In the rows, 128 means zero.
A single turn carries every row of the set below to another of its rows. Some are shown first; where does it send the rows asked next?
birat: [121 146 124 160 139 153 130 148 114 118  74 113 118 132 146 100  96 159
 114 127]
zoz: [133 109 177 175 129 130 160 163 134 155 134 112 115 118 129 132 137 118
 138 139]
sovib: [134 125 127 165 120 168 105 112 140 138 127 117 156 166 149 107 110 137
 137 170]
zitap: [131 132 122 123 140  84 150  98 182 107 137 114 144 136 138 136 101 112
 140  99]
mav: [145 113 124 128 138  87 137 112 133 105 164 178 171 121 129 157 128 120
 134 128]
gebe: [149 161 133 144 122 126 110 136 120 139 167 120 102 135 104 140 110 124
 138  77]
bep: [126 148 134 144 104 166 115 140 114 126 124 138 129 151  77 162 135 126
 125 120]
Lelin: [119 147 128 160 153  91 142 157 121 162 116  93 104 113 140 124 112 167
 118 122]
ponuz: [114 142 115 115 133 116 129 126 120  98 124 120  97  87 134 145 126 111
 111  81]
sebub: [140 134 133 168 118 144 113 131 117 152 126 149 167 161 139 125  92 134
 127 183]
tezu: [171 126 131  95 142 113 156 120 117 150 109 172 107 101 122 139 123 131
 123 159]
nemet: [135 150 104 144  89 163 122 113 155 140 128 115 112 118  89 120 109 125
 109 135]
rak: [135 112 163 120 125 151  94 157 109 143 100 118 135 137 128  87 119 130
 149 130]
Veta: [142 118 110 100 132 104 121  97 104 137 125 145  93 116 109 114 139 124
 138  87]
lem: [137 137  94 114 130  95 152  98 152 107 149 151 160 128 157 164 138 113
 117 135]
vukir: [123 153 143 154 118 158 106 134 133 119 120 118 159 181 155 132 112 134
 133 163]
Rizu: [135 129 111 100 172 129 139 161 145 131 122 120 119  86 131 163 152 137
 110 143]
Kotem: [170 138 162 117 153 118 157 124 130 129 136 160  96  92 124 142 126 108
 132 155]
pas: [139 118  94 113 138 107 127  89 138 134 164 161 164 116 149 167 138 120
 139 134]
suge: [100 103 130  98 116 113 114 121 118 113 109 123 159 119 177 156 127 110
 134 147]
tul: [129 130  87 123 146  78 133 108 165 113 159 146 166 111 138 146 117 145
 119 131]
vipid: [129 159 128 136 104 161 112 140 118 134 129 135 122 157  79 158 140 129
 131 118]
Rekof: [135 128 156 126 108 103 139 111 137 118 118 156 122 118 138 139 108 179
 148 186]
kimo: [147 127  96 168 134 132 100 122 112 139 153 146 144 122 179 112 114 124
 134 172]
Kef: [123 135 120 159 131 141 114 159 149 135 129 106 174 167 142 123 121 131
 114 176]
soko: [134 112 130 144 159 109 129  90 134 128 149 150 148 131 130 165 102 123
 169  89]
lut: [122 157 144 154 131  99 146 142 139 188 117 113 106 132 136 128 106 168
 143 143]
mokod: [141 153 113 112 189 114 137 135 154 145 136 120  98 101 125 149 146 153
 131 144]
lorip: [132 127 116 125 151  81 148 108 180 112 132 110 142 146 136 132 105 118
 140  93]
kivu: [118  91  87 128 134 112 142  88 111 126  91 139 142 142 164 134 132 143
 131 148]
puf: [150 105 181 152 126 100 143 156 100 158 130 122 113 113 126 112 122 115
 135 130]
bar: [157 148 141 142 138 140 123 161 146 123 155 125 117 141  80 131 117 113
 123  91]
Zupin: [118  96 140 142 143 129 133 143 155 102 135 115 134 114 132 149 159 174
 144 168]
gato: [114  89 177 128 137 140 125 147 147 101 113 123 148 112 131 132 142 154
 143 151]
nage: [159 152 116 156 116 125 134 124 142 130 160 110  94 131 104 113 109 119
 119  85]
gupu: [139  98  92 121 144 112 159 101 112 130  80 152 153 129 153 131 121 144
 123 154]
Kugo: [148 132  96 154 129 125  94 123 113 142 150 154 143 115 177 107 109 124
 128 174]
Mubi: [129 148 103 135  89 154 117 112 159 144 120 112 118 126  84 117 107 135
 109 138]
megik: [141 156 112 139 129 104 111 157 122 112 141 131 149 167 178 121 144 116
 127 165]
Ruf: [117 137 114 164 134 163 128 140 114 129  84 106 100 145 156 108 108 133
 117 119]
Kizab: [156 107 120 113 129  93 137 116  95 144 121 141 109 106  96 106 132 128
 133  93]
raz: [120 127 144 133 133 116 140 108 140 124  86 146 129 127 135 119 103 199
 138 160]
gikep: [157 163 117 146 134 135 120 129 147 148 146 135 104 125  87 119  77 140
 121 101]
Gepi: [117 146 116 120 136 101 134 148 113 112 120 109 114  78 124 145 117 130
 106  84]
koto: [113 103 128  87 138 117 119 143 125 123 103 124 174 105 163 158 128 118
 132 147]
fani: [127 125 153 118 114 151  93 146 107 156 102 115 113 152 144  99 115 114
 149 124]
Vukor: [136 111 138 146 155 107 127  97 132 129 146 152 146 123 134 162  86 115
 163  89]
feba: [140 149 106 143 139 109 113 162 117 106 140 138 150 163 172 122 154 117
 120 160]

Rizu moves to Lelin
lut moves to Rekof
Now these:
bar moves to Kef
bep moves to feba
soko moves to vipid
suge moves to ponuz
vukir moves to lem
Gepi moves to birat

A single turn carries every row of the set below to another of its rows. Some are shown first; where does it send the rows asked next?
gok: [186 124 154  91 139 100 141 138 109 117 167  99 155 132 178 132 101 114
 152  79 113 113  86 100 145  75 112 100  89 144]
rusi: [131  95 147 142 115 100 155 169 173 100  92 116 167 107 176 117 136  53
 192 144 128 131 118  72 152  97 108 107 135 169]
darog: [207 113 104  95  89 121 141  95 115 125 138 137 146 127 185 131 109 126
 180  94 105 136 114 112 119  73 102 113 114 175]
fer: [170 149 160 101 179 148 147 132 133  88 121 143 139 126  98  82  77 102
 162 164 121 113 129  66 139  74 120 111 120 159]
Gefef: [167 132 136 106 183 141 150 132 138  90 110 133 147 127 100  80  75  96
 171 171 107 113 128  56 120  73 120 113 136 137]
nub: [186 126 149  86 146 107 143 136 105 122 159 102 148 122 172 133 106 114
 152  66 117 111  90 105 144  76 116  91  89 146]
pid: [129  85 152 137 130 105 152 168 161 104 105 108 166 113 181 114 149  54
 179 154 119 131 116  75 157  99 108 109 139 153]
lon: [155 164 117  87 165 135 147 123 157  94  96 169 135 159 152 101 116 114
 207 136  95 146  99  46 109  91 129  74 134 158]
bilud: [133  90 140 130 142 103 166 148 172  75 105 122 167 114 173 102 136  46
 170 158 130 128 121  80 161 102 108 112 143 160]
lis: [139  97 130 103 140 117 139 128 178 113 113 158 165 113 131  77  98  89
 133 184 136 116 141  88 132  83 104 118 138 167]
Zavum: [200 126 136 111 108 142 133 133 109 117 110 108 148 108 138 144 119  79
 171  65 127 121 105  67 125  97  94 130  82 169]
buved: [162 152 117  94 172 150 156 119 146  90  86 175 130 157 150 102 121 105
 205 135 100 135 106  40 103  91 114  83 132 151]
torak: [159 128 116 111 181 121 157 175 156 110 108 150 154 139 215  84 127  56
 191 140  83 121 115  85 143 100 119 114 156 150]
baze: [181 112 126  61 118 111 157 117 144 145 140 108 168 139 163 165 119 105
 174 111 134 164  86  61 125  96 110 109  83 181]
Petof: [203  89 120  64 125 102 146 157 118 144 136 120 142 116 156 101  71 100
 175  84 120 134  88  99 146 100  96 108  86 198]
zabit: [162 112 120 122 170 113 154 184 142 114 103 159 144 149 219  81 117  74
 199 126  82 127  99  82 124  95 115  97 148 146]
Fam: [142  99 144  99 120 119 136 127 169 126 117 141 162 109 135  84 106  94
 151 194 131 130 146 106 150  83 109 115 136 187]
Nipem: [164 129 127 119 172 105 152 198 155 115 108 158 146 141 212  83 109  70
 204 119  88 134  95  72 133  93 124 100 141 157]
gep: [196 121 131 104 115 140 135 139 111 130 114 102 146 102 133 151 118  83
 163  65 131 130 110  72 124 103 102 122  86 175]
Mivon: [161 155 155 113 165 144 141 135 138  84 129 132 142 124  99  94  79 115
 167 160 115 107 129  59 138  65 134 103 126 155]
bor: [211 106 101  89  98 125 145  95 115 130 137 132 137 112 173 129 105 126
 183  88 108 143 118 112 125  73 105 108 116 179]
Rubab: [210  99 124  65 120 109 140 153 119 147 133 126 148 125 156  94  64  92
 179  91 116 139  86  96 141  99  95 120  82 199]
Dopum: [139 105 140 118 108 117 133 136 175 124 118 146 158 107 135  81  92 102
 151 177 126 120 149 108 143  78 109 114 138 188]
sor: [182 108 118  66 124 112 169 122 141 144 142 110 158 132 167 171 124 111
 172 100 131 166  93  68 123  91 116 108  87 181]
pifop: [147 150 111  88 176 139 148 121 157  94  84 153 136 150 152  85 127  93
 206 140  79 133 108  55 113 102 105  89 143 135]

zabit moves to fer
Gefef moves to bilud
Dopum moves to Nipem
Now these:
nub moves to gep
Zavum moves to baze

A single turn carries every row of the set below to another of its rows. Some are shown first; where does it send the rows asked next?
zige: [134 135 162 142 120 171 139 133 156 136 106 150 116]
Molav: [112 129 149 125 146 130 143 156 125 105 180 103 154]
muzaf: [133 102 105 161 134 142 186 115  95 161 138 139 118]
buso: [133 102 104 161 127 141 184 114  94 159 136 141 118]
roso: [128 138 184 158 110 150 166 136  90 125 120  93 110]
sabob: [152 114 170 140  84 120 128 110  93 120 137 154 110]
bine: [110 142 149 133 124 132 139 152 122 104 168 102 161]
limiz: [112 130 146 124 137 128 141 155 125 101 177 106 160]
rut: [155  97 182 136 161 126 141 119 100 142 172 140  80]
nad: [157  92 164 119  95 108 130 114  98 115 148 160 110]
badab: [151 128 181 159  93 131 131 109  89 133 138 143 102]
zom: [133  97 100 156 126 135 185 113  94 153 137 145 121]
muv: [135  96 103 156 139 137 186 115  96 157 142 142 116]
zol: [113 134 152 131 153 133 143 155 125 110 182  97 152]
bora: [110 147 155 141 137 140 142 153 121 111 174  96 153]
Muvor: [112 140 155 139 148 137 143 155 122 113 176  97 149]
kiga: [135  83 170 108 168 127 176 148 107 117 160 103 100]
Padep: [130 129 172 143  83 139 162 133  92 108 113 104 125]
guz: [139  96 145 106 135 151 141 139 166 122 123 165 119]
kal: [137  72 157  92 142 113 171 146 108 101 150 115 114]
bisup: [136 107 159 124 165 165 146 141 164 139 132 150 102]
duk: [132 107 181 132 172 143 176 145 100 131 153  91  93]
vopip: [139  97 152 109 156 157 145 141 167 129 130 158 111]
Muf: [136  94  99 151 130 133 185 115  96 153 139 143 119]
Bef: [152 119 191 157 147 136 140 116  94 148 160 133  80]
kepe: [136  83 153  95 106 113 166 141 103  92 134 120 129]
Nidi: [157  82 171 116 150 111 140 120 104 129 172 150  88]
gebot: [135 122 167 138 160 173 146 137 160 146 126 146 101]
kosol: [133 100 100 158 122 136 184 113  94 155 134 142 120]
dema: [138 109 147 114 116 154 139 134 162 121 111 164 126]
Nuna: [111 136 146 128 128 129 140 152 123 101 172 105 161]
tedi: [132 107 160 116  81 122 162 135  98  94 117 115 133]
Nepud: [136 123 153 130 108 164 137 132 160 124 106 158 124]
ketim: [129 129 189 155 146 153 171 141  94 134 137  87  96]
rezel: [134 133 166 145 139 177 141 135 156 146 115 145 107]
bebo: [110 146 152 140 129 138 141 152 121 107 169  99 158]
pif: [134  97 104 158 136 139 186 116  96 159 140 141 115]
zutem: [158  81 164 110 124 107 134 117 104 116 160 159 102]
ruma: [150 132 188 166 121 139 134 112  91 144 146 135  88]
rol: [134  94 101 152 135 137 185 117  96 156 142 146 118]

bisup moves to gebot
zol moves to Muvor
Now these:
roso moves to Padep
sabob moves to nad
muzaf moves to buso

